Look-ups in named tables: a row name and a column name give one cell, copied from the table.

sud.tsv
	gepuv	geto	pizozot	losapun	roke
damomum	119	126	69	173	101
rup	75	176	101	63	169
fotap	80	178	103	77	166
bis	173	214	150	95	99
buvotot	206	237	186	98	75
setotat	205	241	187	104	75
kepo	61	33	89	177	205
zotoda	126	102	102	186	122
zif	161	167	224	93	194
kib	65	30	82	180	202
pazoz	70	27	84	178	210
kavib	195	105	174	201	105

What is the pizozot of fotap in sud?
103
What is the gepuv of kepo in sud?
61
What is the losapun of zotoda in sud?
186
What is the geto of rup in sud?
176
What is the losapun of pazoz in sud?
178
What is the gepuv of fotap in sud?
80
What is the roke of fotap in sud?
166
What is the geto of damomum in sud?
126
What is the losapun of zif in sud?
93
What is the gepuv of buvotot in sud?
206
What is the geto of kepo in sud?
33
What is the geto of kavib in sud?
105

riz:
	rafofoz	lis	romamod	gazumad	gim	dup	kep	doguli	bizilof
sar	468	518	407	655	580	540	454	616	364
gek	597	391	382	592	642	693	550	537	346
guk	703	379	304	421	618	836	537	356	311
rere	607	285	466	518	609	641	629	489	441
zem	330	585	506	606	444	309	393	616	480
seni	394	395	625	371	356	268	520	429	644
femifog	409	366	611	516	457	320	563	549	591
nizuron	554	465	444	68	287	516	422	106	543

What is the dup of gek in riz? 693
What is the kep of nizuron in riz? 422
What is the gim of seni in riz? 356
What is the kep of sar in riz? 454
What is the rafofoz of femifog in riz? 409
What is the dup of zem in riz? 309
What is the gim of sar in riz? 580
Which row has the largest bizilof? seni

zipumi:
|  | mefigi | valudiv | nas | ber | nabeze |
|---|---|---|---|---|---|
| pako | 36.9 | 44.2 | 1.5 | 30.2 | 35.9 |
| lep | 38.6 | 53.2 | 12.1 | 27.3 | 17.3 |
| pamepul | 78.0 | 95.9 | 78.0 | 26.6 | 19.4 |
| luti | 69.2 | 92.6 | 74.5 | 17.0 | 14.9 |
| lokaba | 51.8 | 85.2 | 42.7 | 12.6 | 14.2 |
| vipesuf | 45.2 | 79.4 | 32.1 | 11.6 | 21.3 |
| famopi | 88.0 | 92.2 | 85.9 | 29.3 | 27.8 |
| robatig | 60.7 | 87.6 | 49.8 | 15.4 | 14.8 |
| vuku | 31.4 | 63.7 | 18.7 | 17.2 | 20.2 |

What is the valudiv of vipesuf in zipumi?
79.4
What is the nabeze of lokaba in zipumi?
14.2
What is the nabeze of lep in zipumi?
17.3
What is the valudiv of pamepul in zipumi?
95.9
What is the mefigi of vipesuf in zipumi?
45.2
What is the nabeze of vipesuf in zipumi?
21.3
What is the valudiv of luti in zipumi?
92.6
What is the ber of robatig in zipumi?
15.4
What is the mefigi of lep in zipumi?
38.6
What is the valudiv of robatig in zipumi?
87.6
What is the nabeze of luti in zipumi?
14.9
What is the nabeze of robatig in zipumi?
14.8

